In the data rows, zero lies at 4.5, halfway between 4 and 5.
Here are some points, each followed by its number:
array([3, 5, 4, 4, 5, 4, 2, 5, 4, 4, 4, 4, 5, 4, 5, 5, 4, 5, 5, 6, 4, 5, 4, 6,
       4, 5, 2, 7, 6, 6]) 0
array([4, 7, 4, 4, 5, 4, 2, 6, 6, 4, 4, 5, 6, 5, 4, 6, 5, 5, 6, 6, 3, 4, 5, 5,
       4, 5, 1, 8, 6, 5]) 1
array([4, 5, 4, 5, 9, 5, 8, 3, 4, 4, 5, 5, 5, 4, 4, 6, 3, 6, 0, 2, 6, 2, 6, 2,
       5, 7, 2, 4, 4, 2]) 2
array([2, 7, 4, 4, 8, 3, 3, 5, 5, 5, 4, 7, 5, 6, 4, 4, 4, 5, 0, 3, 4, 4, 6, 4,
       4, 5, 0, 8, 6, 5]) 3
array([0, 0, 7, 8, 8, 2, 9, 5, 7, 5, 6, 5, 5, 6, 7, 8, 3, 4, 3, 5, 7, 5, 6, 4,
       5, 9, 2, 0, 5, 4]) 4
array([7, 6, 4, 5, 3, 4, 3, 5, 6, 5, 5, 3, 3, 5, 4, 2, 8, 6, 9, 6, 5, 5, 5, 4,
       5, 3, 3, 8, 5, 5]) 5
array([7, 3, 3, 6, 7, 5, 2, 4, 5, 4, 4, 3, 6, 7, 4, 4, 9, 6, 9, 7, 5, 5, 3, 6,
       5, 3, 9, 1, 4, 5]) 6
array([5, 3, 5, 4, 1, 6, 3, 4, 4, 3, 3, 5, 3, 1, 5, 5, 2, 4, 5, 5, 2, 7, 3, 6,
       4, 1, 4, 9, 5, 6]) 7
array([6, 4, 4, 5, 5, 5, 5, 2, 3, 2, 4, 3, 2, 2, 4, 2, 5, 4, 5, 5, 2, 5, 2, 6,
       3, 7, 3, 5, 2, 5]) 8
array([6, 5, 3, 4, 4, 4, 4, 5, 5, 6, 5, 4, 5, 4, 4, 7, 5, 4, 6, 5, 5, 5, 4, 6,
       5, 3, 9, 1, 5, 6]) 9
array([8, 1, 4, 6, 3, 6, 4, 6, 5, 5, 5, 2, 5, 5, 3, 4, 6, 4, 8, 5, 3, 6, 3, 5,
       5, 3, 9, 0, 5, 4]) 10
array([5, 5, 5, 3, 3, 5, 4, 5, 6, 5, 5, 4, 7, 6, 6, 6, 6, 4, 7, 4, 5, 4, 4, 3,
       4, 2, 9, 0, 3, 5]) 11
array([6, 8, 4, 5, 9, 3, 6, 6, 6, 4, 6, 4, 3, 6, 5, 3, 4, 5, 5, 6, 5, 5, 4, 4,
       4, 6, 1, 5, 1, 4]) 12
array([0, 2, 3, 5, 3, 8, 2, 5, 3, 5, 2, 7, 8, 8, 5, 7, 5, 6, 5, 7, 5, 5, 5, 7,
       5, 3, 4, 9, 5, 5]) 13
array([4, 9, 3, 5, 4, 2, 2, 9, 7, 4, 6, 6, 6, 6, 5, 6, 8, 5, 9, 7, 5, 6, 7, 4,
       5, 1, 8, 0, 4, 4]) 14
array([4, 3, 5, 3, 1, 9, 5, 4, 1, 7, 2, 7, 4, 3, 3, 2, 2, 3, 2, 3, 4, 6, 2, 7,
       4, 4, 5, 9, 1, 4]) 15
array([2, 0, 5, 2, 3, 6, 4, 1, 3, 3, 5, 4, 7, 3, 6, 6, 4, 4, 6, 5, 1, 5, 3, 5,
       3, 2, 9, 1, 4, 6]) 16
array([6, 0, 4, 4, 2, 7, 3, 1, 2, 3, 3, 3, 6, 3, 3, 3, 9, 6, 9, 6, 1, 6, 1, 6,
       3, 2, 9, 4, 5, 5]) 17
array([3, 3, 4, 4, 5, 6, 9, 0, 2, 3, 4, 5, 6, 3, 6, 7, 2, 5, 3, 5, 3, 5, 2, 7,
       3, 8, 4, 0, 1, 5]) 18
array([2, 3, 5, 4, 3, 4, 3, 5, 5, 3, 4, 5, 3, 4, 4, 3, 4, 4, 3, 4, 4, 5, 4, 6,
       4, 6, 3, 6, 6, 5]) 19
array([5, 2, 5, 2, 1, 6, 6, 1, 4, 4, 7, 6, 2, 2, 5, 3, 2, 3, 0, 0, 4, 0, 4, 1,
       3, 6, 3, 3, 4, 4]) 20
array([3, 9, 4, 5, 9, 1, 2, 9, 7, 5, 4, 3, 5, 6, 6, 8, 5, 5, 6, 6, 6, 5, 7, 4,
       6, 3, 1, 9, 6, 5]) 21
Which point above is nearest to each new point by angle, seen from the average point of the numbered points? Its number follows each.
array([2, 4, 4, 4, 3, 4, 4, 5, 4, 5, 4, 6, 7, 5, 4, 7, 4, 4, 4, 5, 4, 6, 6, 4,
       5, 2, 5, 7, 0, 5]) >> 13
array([7, 9, 6, 6, 6, 2, 9, 5, 7, 5, 5, 3, 3, 6, 4, 5, 4, 4, 2, 2, 7, 1, 6, 0,
       7, 9, 1, 1, 4, 3]) >> 2
array([3, 7, 5, 5, 6, 3, 9, 4, 6, 5, 7, 5, 5, 6, 6, 7, 4, 4, 1, 3, 6, 1, 6, 2,
       4, 7, 1, 3, 6, 4]) >> 2
array([4, 4, 6, 4, 3, 5, 4, 5, 5, 4, 6, 3, 4, 6, 4, 2, 6, 5, 7, 5, 7, 2, 5, 1,
       5, 2, 9, 0, 6, 4]) >> 11
array([5, 3, 5, 4, 3, 5, 6, 0, 3, 3, 4, 5, 4, 1, 4, 3, 2, 5, 0, 1, 4, 1, 4, 2,
       3, 6, 3, 4, 4, 3]) >> 20
array([7, 8, 5, 5, 6, 2, 3, 8, 7, 6, 6, 4, 2, 6, 4, 2, 8, 4, 9, 5, 7, 4, 6, 3,
       7, 4, 2, 9, 5, 4]) >> 5
array([2, 0, 7, 5, 6, 5, 9, 0, 3, 3, 5, 5, 5, 2, 6, 6, 1, 5, 2, 4, 5, 4, 2, 4,
       4, 8, 3, 0, 4, 4]) >> 18
array([6, 0, 5, 4, 3, 6, 4, 1, 3, 1, 4, 4, 4, 2, 4, 2, 3, 4, 3, 4, 2, 5, 2, 7,
       2, 5, 3, 5, 5, 5]) >> 8
array([3, 5, 6, 5, 2, 5, 5, 6, 3, 8, 1, 7, 3, 5, 4, 4, 3, 3, 3, 3, 5, 5, 4, 5,
       5, 4, 4, 9, 3, 5]) >> 15
array([8, 7, 3, 6, 7, 3, 5, 5, 5, 5, 7, 4, 4, 5, 3, 3, 6, 6, 4, 6, 5, 5, 6, 5,
       5, 7, 0, 5, 5, 5]) >> 12
array([5, 4, 4, 3, 2, 7, 4, 3, 2, 6, 3, 5, 4, 3, 3, 1, 4, 6, 2, 3, 3, 5, 3, 5,
       3, 7, 4, 7, 6, 5]) >> 15
array([7, 6, 3, 5, 3, 5, 4, 5, 5, 4, 5, 3, 3, 4, 4, 3, 9, 6, 9, 7, 4, 5, 5, 5,
       4, 3, 6, 7, 6, 5]) >> 5
